In the rows, 128 means zero.
Rotation paths and how fast each direction turns (deg/step)
Each turn is a multiple of 5 degrees from 10 to 175, or 0.
Each row of a path follows its step; steps can be skipped.

step 6: [121 124 127 141 126 119 123 126 127 127 125 126 147 106 133 127 133 131
 109 132 114 118 117 140 129 124 129 119 133 137 117 120 103 119 136 127
 129 137 142 129 130 144 132 131 127 135 125 130 132 120 134 126 131 135
 135 133 120 121 129 129 117 129 134 128 134 122 126]
step 9: [113 125 132 133 133 126 134 149 126 127 119 118 149 111 130 132 137 119
 122 125 114 124 136 126 135 126 133 128 129 127 124 122 125 121 120 134
 132 123 131 129 121 126 127 129 121 142 136 134 132 118 130 144 115 139
 138 141 113 119 128 127 121 128 126 117 125 127 113]
step 12: [129 132 127 140 129 118 137 126 123 130 126 129 152 105 139 131 147 125
 133 135 120 140 125 132 133 136 132 113 134 132 132 123 127 120 128 122
 128 130 138 129 130 126 141 129 118 128 129 115 145 130 138 133 134 142
 129 132 122 120 136 132 130 119 134 122 129 125 119]
step 13: [135 133 108 146 125 127 121 144 136 138 137 136 140 117 134 115 131 129
 134 138 120 129 128 123 125 117 123 119 128 133 126 120 123 121 138 132
 133 121 133 137 132 119 128 128 121 114 126 146 137 135 125 131 121 135
 136 136 120 124 122 131 131 113 146 119 133 129 132]
step 14: [128 125 131 118 126 136 130 144 136 130 132 128 135 117 138 112 135 134
 111 135 127 143 123 130 142 119 131 122 128 133 121 114 117 129 121 134
 125 135 123 125 132 126 133 122 133 138 129 140 145 130 133 129 114 123
 127 145 124 119 118 120 117 117 131 110 128 131 125]
step 18: [126 132 116 138 130 123 134 128 123 135 132 117 148 111 140 125 126 132
 132 131 127 138 144 130 128 130 139 137 140 134 123 118 109 129 129 124
 127 132 139 135 121 133 126 138 125 128 132 135 145 123 134 112 129 143
 133 140 120 124 127 141 125 125 141 130 132 122 134]
step 20: [123 130 138 130 104 123 126 131 127 126 135 128 137 118 136 131 119 128
 116 138 117 139 125 135 139 102 129 126 127 124 126 118 131 136 114 123
 131 122 126 131 125 121 137 121 125 128 129 129 149 133 132 117 124 134
 127 132 130 120 131 126 136 111 135 117 126 140 120]
step 22: [131 123 124 142 131 135 128 134 129 127 131 128 142 116 132 133 134 139
 126 131 120 119 127 142 133 121 116 115 120 127 124 108 121 116 108 129
 117 128 133 144 131 133 125 125 125 134 135 146 123 109 128 124 114 128
 133 128 119 124 136 120 126 123 134 129 131 124 119]
step 24: [125 134 142 136 134 121 140 131 106 120 129 121 144 113 138 128 131 121
 125 132 121 123 119 128 119 126 136 122 139 123 120 133 109 126 138 133
 128 127 126 141 126 136 129 138 120 130 125 137 147 125 141 125 125 134
 139 139 119 117 130 127 132 128 130 122 120 127 119]
[129 130 125 128 128 128 126 130 127 125 128 126 127 128 132 127 126 130
 125 130 127 129 129 129 126 129 130 129 132 127 129 128 130 124 131 127
 131 129 131 124 129 129 126 127 125 125 127 130 130 130 131 127 130 126
 124 124 125 125 126 128 127 125 126 125 127 128 128] : 60
[130 127 131 124 131 130 128 128 128 124 129 126 130 127 134 130 125 131
 131 126 129 129 128 126 132 128 125 129 129 129 129 126 130 128 129 126
 129 130 129 130 126 129 133 130 129 128 129 126 128 125 129 125 125 128
 129 127 128 127 127 128 130 127 130 125 129 127 128] : 170
[131 129 127 125 126 125 126 123 126 128 128 126 128 129 129 129 127 130
 125 128 127 126 123 129 129 125 127 126 128 126 129 132 128 127 129 130
 129 126 128 128 127 125 132 129 126 132 126 126 129 130 127 126 132 129
 128 128 129 129 133 127 128 131 128 126 127 128 128] : 80
[128 131 124 129 127 129 128 127 131 126 132 127 130 125 126 127 126 127
 130 129 126 130 129 130 128 126 126 128 128 126 133 130 128 130 126 123
 129 129 126 129 130 127 125 124 129 126 128 125 126 128 129 123 127 128
 128 126 126 128 131 132 129 129 130 129 126 129 126] : 145
[129 127 126 128 131 130 129 131 132 129 129 128 129 127 128 125 132 127
 130 127 127 129 124 125 130 131 127 127 127 130 131 131 131 127 131 130
 129 130 128 125 131 125 129 127 126 130 128 126 128 133 129 132 126 128
 129 130 126 130 127 128 129 129 129 126 129 127 127] : 20

step 0: [121 117 122 133 142 137 121 124 135 143 123 121 133 121 140 123 140 136
 114 132 127 127 133 128 127 136 137 122 109 135 135 122 137 124 135 132
 130 138 140 132 127 133 136 133 131 124 127 124 130 126 133 132 133 125
 130 137 138 129 123 127 126 130 133 122 120 105 128]
step 1: [129 129 119 130 128 146 141 136 137 138 126 106 118 130 130 129 141 121
 124 123 134 126 131 126 127 135 124 118 126 137 131 126 132 134 128 128
 116 118 138 133 134 109 130 126 126 131 123 125 126 130 121 143 118 134
 121 133 125 138 126 119 133 119 129 128 122 116 127]
step 6: [125 120 127 129 140 140 136 136 124 141 125 113 126 129 130 131 130 134
 126 125 128 126 135 132 123 128 130 114 117 132 147 122 128 118 125 136
 115 128 128 128 134 129 120 133 141 136 142 131 131 128 133 125 128 141
 114 124 133 129 126 127 146 124 125 121 126 113 124]
step 8: [132 123 137 135 126 128 117 129 129 131 118 109 120 131 122 119 125 130
 120 122 123 132 121 115 136 137 140 130 118 129 126 117 117 123 117 126
 135 134 141 119 142 127 123 139 138 123 135 123 130 129 124 122 120 136
 133 138 129 143 128 121 134 133 135 121 131 137 129]
step 11: [109 122 141 141 137 136 133 126 124 139 130 116 130 133 137 133 129 129
 132 137 134 131 119 130 126 145 145 124 119 129 123 129 129 131 118 145
 126 142 127 130 139 130 131 125 141 136 136 130 126 118 128 116 132 135
 124 129 127 129 129 126 133 128 140 119 124 130 127]
step 13: [132 121 136 130 134 125 126 143 136 130 122 114 110 115 130 132 138 127
 112 138 130 125 124 124 125 134 133 125 133 132 129 121 133 132 122 124
 127 125 149 121 131 117 134 125 137 114 123 124 123 124 117 127 141 135
 132 141 128 123 117 126 134 131 129 117 130 127 129]
step 19: [122 119 132 131 128 132 128 147 140 125 121 111 135 115 123 125 133 129
 137 128 117 132 142 130 135 137 132 114 124 134 126 125 118 124 131 133
 125 130 142 124 134 112 127 129 136 128 127 128 114 129 124 133 126 134
 126 131 138 132 120 127 124 131 127 113 142 119 131]
step 20: [132 117 119 128 132 137 118 128 139 133 132 112 131 138 122 120 135 123
 124 132 127 134 122 126 125 137 137 123 119 130 135 117 132 112 131 147
 130 132 139 131 131 126 119 131 128 135 132 137 123 129 128 122 121 131
 125 135 118 138 115 126 113 131 131 120 114 121 119]
step 24: [131 119 138 126 128 122 126 133 128 140 122 125 115 115 125 135 125 125
 129 131 117 136 133 126 129 134 139 128 123 132 132 123 114 126 111 139
 133 135 135 113 124 130 130 126 135 137 132 124 124 127 121 119 121 130
 126 130 133 132 136 122 143 138 121 107 129 115 129]
[130 127 127 128 126 129 129 127 125 127 128 128 125 126 128 131 129 125
 127 127 127 126 126 132 124 129 129 126 127 130 126 128 126 127 129 128
 131 124 127 124 125 127 131 127 126 127 129 126 127 130 126 130 125 128
 122 126 128 126 127 129 129 127 126 128 126 126 132] : 125
[129 131 132 129 128 129 125 127 127 132 127 128 128 128 125 128 131 127
 130 128 128 128 129 129 126 130 128 124 128 126 127 128 129 129 131 129
 127 126 132 130 127 125 125 125 127 127 129 122 130 127 125 128 133 128
 128 128 125 127 127 128 125 127 128 131 129 127 125] : 115
[131 130 131 128 126 129 130 128 128 128 126 128 127 130 128 127 126 130
 127 124 127 127 126 126 129 126 130 133 127 125 127 124 129 131 131 130
 128 126 126 129 128 128 129 131 126 129 125 127 131 124 123 130 124 130
 128 128 129 131 131 127 125 129 127 130 126 129 130] : 55
[128 124 132 128 129 126 127 132 127 128 129 128 126 127 131 128 128 129
 130 125 132 126 127 127 128 125 127 130 127 131 125 130 129 132 128 129
 130 127 128 130 130 128 132 127 129 126 131 129 126 127 128 127 130 127
 128 131 129 124 125 127 125 124 129 129 125 130 128] : 20
[130 126 129 127 128 127 130 128 129 133 127 130 130 128 130 127 131 127
 129 129 126 126 126 130 128 129 124 129 126 130 128 127 128 125 129 129
 127 129 130 132 129 126 130 128 122 131 129 128 127 126 134 124 127 127
 127 125 129 130 127 129 125 131 128 128 128 128 131] : 70

step 4: [134 140 135 125 123 139 109 130 126 122 123 112 136 138 130 137 125 112
 131 135 129 136 133 125 130 134 117 114 130 141 120 121 136 121 118 127
 113 123 116 112 129 135 116 123 118 130 123 112 133 130 139 131 137 128
 126 139 117 120 131 133 129 144 131 131 129 126 143]
step 6: [114 127 139 127 114 143 121 130 132 120 124 128 133 124 134 128 132 127
 137 135 117 125 132 126 134 141 128 116 120 135 126 121 139 127 118 129
 115 136 125 128 127 134 114 137 125 114 121 119 132 122 120 121 132 134
 130 130 121 126 124 122 109 126 144 144 119 155 132]
step 8: [124 133 141 132 115 116 132 125 138 113 122 125 142 131 130 134 125 130
 129 120 133 123 137 120 136 124 120 130  99 125 129 113 131 128 134 119
 114 133 139 120 124 131 112 131 126 121 135 137 134 130 136 121 130 123
 121 134 123 107 138 124 129 133 138 142 127 133 130]
step 10: [133 135 138 131 123 143 125 121 133 118 131 111 131 131 117 115 123 111
 136 135 139 120 129 128 124 137 119 112 126 133 132 108 133 129 134 117
 113 120 123 121 129 123 117 129 120 115 143 133 137 126 138 129 118 133
 120 130 124 124 136 124 129 144 117 122 128 138 135]
step 11: [139 119 132 116 136 120 124 146 126 119 130 129 136 137 143 132 132 138
 124 129 112 133 123 149 135 130 126 116 105 128 130 128 122 134 114 128
 117 134 130 128 117 117 133 125 125 123 138 130 129 125 129 108 119 120
 120 135 135 121 136 129 128 143 131 132 124 125 140]
step 14: [112 131 140 127 132 134 118 124 142 119 127 120 145 123 129 127 119 135
 120 129 133 126 128 128 126 130 126 125 108 133 130 121 135 128 132 128
 113 139 141 119 114 119 145 128 132 114 124 117 123 124 131 132 129 128
 129 132 116 119 140 129 129 137 143 143 140 137 143]
step 16: [131 134 134 134 117 132 123 123 136 130 127 134 137 125 122 124 122 119
 133 128 131 125 139 131 130 140 123 127 110 121 129 116 149 129 120 131
 120 119 122 138 133 110 122 118 130 112 126 131 128 134 150 125 130 127
 128 127 119 128 149 125 115 147 121 131 138 138 127]
step 23: [133 140 118 125 133 134 140 127 127 133 125 126 139 128 126 126 123 127
 126 137 130 120 124 119 126 140 137 119 116 137 122 121 123 126 107 119
 117 123 128 129 111 121 111 137 136 128 122 119 128 122 119 114 121 127
 122 128 125 112 122 130 120 143 145 143 121 134 138]
step 25: [126 127 110 142 125 124 122 139 132 135 123 110 140 138 130 120 138 143
 129 127 131 124 127 121 131 131 138 127 109 125 116 127 132 132 124 121
 112 126 128 118 129 120 107 128 128 126 134 140 137 124 138 138 128 130
 126 131 118 116 129 118 115 137 135 118 120 139 133]
[132 130 132 129 130 126 127 131 129 126 125 125 129 131 128 127 128 132
 127 123 129 129 128 130 125 125 125 129 130 128 127 126 127 130 127 128
 127 132 129 128 130 127 129 132 129 130 127 125 127 128 127 127 129 128
 127 131 127 125 127 130 131 129 126 129 130 127 128] : 110
[127 125 125 131 128 129 128 126 129 127 125 126 127 130 127 130 129 131
 128 128 131 128 133 127 131 129 129 129 127 125 129 130 129 130 128 126
 129 129 132 133 131 129 123 127 131 127 129 127 127 126 129 129 130 126
 129 127 131 129 128 130 127 130 125 132 130 132 128] : 40
[129 129 126 128 129 132 126 127 125 127 130 128 129 129 130 124 131 126
 130 129 129 129 131 130 125 126 125 129 128 126 125 129 128 129 132 129
 129 123 127 133 129 132 128 127 128 127 130 128 129 131 129 129 130 130
 128 129 126 123 128 128 127 130 128 125 131 127 129] : 125
[129 128 130 128 127 127 127 130 127 128 128 134 123 128 130 127 123 130
 125 130 127 129 129 132 131 124 129 130 130 127 129 127 126 131 128 128
 129 127 128 129 126 128 131 125 131 129 130 126 126 127 130 130 129 129
 127 127 130 128 129 128 124 129 124 127 127 127 131] : 170
[126 126 127 128 127 130 125 129 131 128 130 126 127 128 129 128 134 126
 129 128 127 130 128 130 130 126 128 125 131 127 126 124 130 128 128 128
 130 128 124 127 128 124 130 130 131 127 128 133 124 127 127 131 127 126
 125 129 129 128 129 129 127 129 126 129 129 129 129] : 70
[130 132 124 129 127 125 133 128 127 130 128 129 128 125 127 124 125 127
 130 124 125 127 130 126 128 123 127 127 125 129 130 128 128 128 128 128
 128 126 128 128 129 125 128 131 130 127 127 131 127 127 128 131 128 132
 130 128 127 126 130 129 125 128 130 131 129 131 127] : 45

step 3: [131 134 125 136 126 124 114 122 122 133 125 124 110 132 129 139 119 124
 122 120 133 122 121 119 129 126 137 119 130 138 131 136 121 128 129 141
 121 126 127 128 128 137 132 139 118 137 127 128 147 120 131 124 126 140
 128 119 136 133 128 143 130 116 131 122 114 129 115]
step 4: [131 137 117 129 118 126 133 118 139 152 131 133 122 136 130 129 116 143
 119 119 120 143 120 119 125 137 133 115 138 128 129 128 130 130 139 118
 121 124 140 127 119 133 122 136 125 134 127 128 134 125 120 121 132 129
 120 128 125 124 130 138 130 130 124 131 129 140 128]
step 5: [115 134 122 131 133 115 126 123 124 140 114 117 124 149 127 125 129 132
 130 121 132 136 120 119 129 141 138 126 119 128 134 126 137 132 135 131
 119 132 125 125 127 146 120 125 125 116 148 126 123 127 129 125 126 124
 122 123 129 129 126 126 144 139 121 127 132 123 122]
step 6: [140 132 124 140 126 127 123 135 129 135 126 130 131 128 107 126 139 141
 125 127 148 133 126 122 141 124 141 124 122 127 124 130 117 128 120 128
 125 127 129 136 125 144 121 125 124 123 128 109 131 123 124 122 139 129
 127 114 119 131 139 124 132 138 123 127 133 131 122]
step 9: [130 131 120 134 125 133 134 115 121 125 128 125 122 131 121 136 124 138
 128 126 137 129 125 127 131 137 136 128 132 133 131 128 129 123 134 132
 135 129 133 129 114 123 119 118 116 127 114 132 118 130 130 129 115 134
 119 113 115 110 138 142 124 130 122 127 109 141 133]
step 13: [117 139 120 134 147 126 111 128 119 125 134 118 117 122 128 136 125 134
 135 140 143 121 130 136 132 136 126 126 120 133 134 126 127 137 133 131
 130 129 135 135 126 134 119 132 135 121 139 126 132 124 130 117 126 123
 128 126 142 118 120 134 126 121 127 142 140 139 123]
step 18: [137 140 122 126 130 124 118 133 126 130 117 119 125 126 129 136 129 141
 114 135 134 117 127 140 138 114 133 129 120 130 130 145 109 142 133 127
 134 129 119 137 124 135 121 129 123 123 137 114 125 137 126 129 137 126
 134 131 136 128 126 133 128 142 133 133 125 122 135]
step 21: [126 143 127 138 128 122 128 118 125 121 127 126 126 147 133 142 119 139
 130 124 130 113 121 136 135 140 131 121 134 146 133 128 131 134 125 139
 129 125 127 126 104 131 128 120 121 123 124 123 129 124 130 137 132 130
 128 128 124 126 131 131 138 129 113 128 137 130 117]
step 24: [127 138 115 126 139 130 122 132 134 130 141 129 136 121 128 128 131 138
 123 136 145 121 128 128 132 144 133 128 126 134 134 140 121 129 121 127
 128 127 138 138 132 137 122 117 121 118 126 134 128 132 145 112 127 129
 107 126 132 131 119 126 128 127 124 136 133 132 124]
[129 126 127 125 127 126 125 129 130 130 126 129 129 126 128 126 129 129
 130 131 128 127 125 128 125 126 127 127 127 125 126 128 124 131 129 125
 126 126 126 126 127 128 130 128 124 130 126 126 126 127 132 133 128 127
 123 126 129 127 125 126 130 127 128 128 127 132 127] : 175
[127 129 127 126 125 128 131 129 129 129 130 129 130 128 130 127 126 129
 131 127 130 124 126 123 125 130 127 128 129 128 129 128 127 126 127 127
 127 124 128 130 126 129 127 128 127 130 124 128 124 128 128 125 127 130
 127 131 124 126 130 125 124 130 128 132 128 126 129] : 145
[129 131 127 127 126 126 130 127 127 129 122 125 128 125 126 125 123 129
 129 129 129 128 125 131 126 131 124 125 126 125 126 129 130 124 127 131
 129 127 131 128 126 128 127 128 130 128 129 128 128 131 128 129 127 127
 131 127 128 126 128 128 128 127 129 126 130 128 130] : 85
[126 128 127 127 129 127 130 127 126 132 124 129 128 128 127 127 128 130
 128 124 131 128 131 125 128 125 128 130 128 124 129 127 128 130 128 128
 126 128 129 122 128 128 127 130 128 128 126 131 129 125 126 125 130 127
 126 126 129 126 129 128 124 126 128 123 129 126 125] : 10
